Questions about the matrix below.
1) Give the entry in the bottom-right corner.
2) Give the fifth entry from the end, reading row by row.
3) Give the entry in the top-right corner.
4) Give the entry just left of 148.
5) Give the second entry on the main diagonal.
6) Give the first entry in reading order.
[[144 120 132 113 132 120 136 129 137 122 115 140 144]
 [107 139 123 148 123 139 117 126 117 136 145 112 107]
 [107 139 123 147 123 139 117 126 117 136 145 111 107]
 [146 119 132 112 132 119 137 129 137 122 114 142 146]
 [152 116 133 107 134 116 140 130 140 119 110 146 152]
 [108 138 123 145 124 138 118 127 118 135 143 113 108]]
1) 108
2) 118
3) 144
4) 123
5) 139
6) 144

array([[137, 136, 124, 137, 124, 137, 137, 124, 137, 124, 124],
       [137, 137, 124, 137, 124, 138, 137, 124, 137, 124, 124],
       [129, 129, 131, 129, 131, 129, 129, 131, 129, 131, 131],
       [143, 142, 119, 143, 119, 143, 142, 119, 142, 119, 118],
       [140, 139, 121, 140, 122, 141, 140, 121, 140, 122, 121],
       [145, 144, 117, 146, 117, 146, 145, 117, 145, 117, 116],
       [145, 144, 117, 146, 117, 146, 145, 117, 145, 117, 116],
       [151, 149, 112, 151, 113, 151, 150, 112, 150, 112, 111],
       [145, 144, 116, 146, 117, 146, 145, 117, 145, 117, 116],
       [140, 139, 122, 140, 122, 140, 139, 122, 139, 122, 121],
       [113, 114, 146, 113, 145, 113, 113, 145, 113, 145, 147],
       [140, 139, 122, 140, 122, 140, 139, 122, 139, 122, 121],
       [118, 118, 141, 118, 140, 118, 118, 141, 118, 140, 142],
       [118, 119, 141, 118, 140, 118, 118, 141, 118, 140, 142]])
Rows and columns are numbered from 1.
The entry at row 1, column 1: 137
What is the entry at row 2, column 3? 124
The entry at row 3, column 1 is 129
What is the entry in row 1 and column 2? 136
The bottom-left entry -> 118
The entry in row 1 and column 3 -> 124
The entry directly below the smallest entry -> 116
The bottom entry of the column that holds the smallest entry is 142
What is the entry directly above the smallest entry? 116
What is the top-right entry? 124
What is the entry in row 2 and column 1? 137
The minimum: 111

B =
[[143 116 140 141]
 [104 147 110 108]
 [108 144 113 111]
 [144 115 141 142]
 [150 110 145 147]
 [110 143 114 112]]
What is the entry directly below 145?
A: 114
The largest entry in the first column is 150
The bottom-right entry: 112
What is the bottom entry of the column that holds the largest entry?
A: 110
The first entry in reading order is 143
The smallest entry in the last column: 108
The entry directly below 113: 141
The entry directly below 104 is 108
What is the third entry on the main diagonal?
A: 113
What is the minimum?
A: 104

[[109 144 149 111 110]
 [148 110 105 147 146]
 [108 144 148 109 112]
 [150 111 106 147 145]
 [151 109 103 149 151]
 [150 112 103 147 146]
 [148 111 105 146 145]
 [111 144 148 112 113]
 [110 142 149 111 111]
 [148 109 105 148 147]
 [148 114 107 145 145]
 [109 143 148 110 110]]
Counting starts at 1.
The entry at row 3, column 1: 108
The bottom-left entry: 109
The top-right entry: 110
The entry in row 1 and column 3 -> 149
The top-left entry: 109
Find the entry in row 1 and column 2.
144
Find the entry at row 2, column 1.
148
The entry in the bottom-right corner -> 110

[[129, 129, 129, 131, 129, 131, 129, 129, 131, 129, 131, 131, 131],
 [147, 147, 146, 115, 148, 116, 148, 147, 115, 146, 115, 114, 115],
 [127, 126, 127, 133, 126, 133, 127, 126, 133, 126, 133, 133, 133],
 [129, 129, 129, 131, 129, 131, 129, 129, 131, 129, 131, 131, 131],
 [116, 116, 117, 143, 116, 142, 116, 116, 142, 116, 142, 143, 143],
 [150, 149, 148, 113, 150, 113, 150, 149, 113, 149, 113, 112, 112],
 [121, 121, 121, 138, 121, 138, 121, 121, 138, 121, 137, 138, 138],
 [134, 134, 134, 126, 134, 126, 134, 134, 126, 134, 126, 126, 126],
 [113, 114, 114, 145, 113, 144, 113, 114, 144, 114, 144, 146, 145],
 [134, 134, 133, 127, 134, 127, 134, 134, 126, 134, 126, 126, 126],
 [121, 121, 121, 138, 121, 138, 121, 121, 138, 121, 137, 138, 138],
 [139, 139, 138, 122, 140, 122, 140, 139, 122, 139, 122, 121, 122],
 [131, 132, 131, 129, 131, 129, 132, 131, 129, 131, 129, 129, 129],
 [139, 139, 138, 122, 140, 122, 140, 139, 122, 139, 122, 121, 122]]
Indices start at 1.
The entry in row 1 and column 3: 129
The entry at row 1, column 2? 129
The bottom-right entry? 122
The entry in the top-right corner? 131
The entry in row 3 and column 1: 127
The top-left entry -> 129
The bottom-left entry is 139
The entry in row 2 and column 3? 146
The entry in row 2 and column 1 -> 147

grid =
[[129, 128, 118, 135, 125, 131, 133, 131, 132, 114, 113],
 [127, 126, 128, 120, 126, 136, 131, 127, 130, 154, 117]]
Indices start at 1.
What is the entry at row 2, column 2?
Answer: 126
The bottom-right entry -> 117
What is the entry just left of 133?
Answer: 131
The entry in the top-left corner -> 129
What is the entry at row 1, column 2?
Answer: 128
What is the entry just left of the smallest entry?
Answer: 114
What is the top-right entry?
Answer: 113
What is the bottom-left entry?
Answer: 127
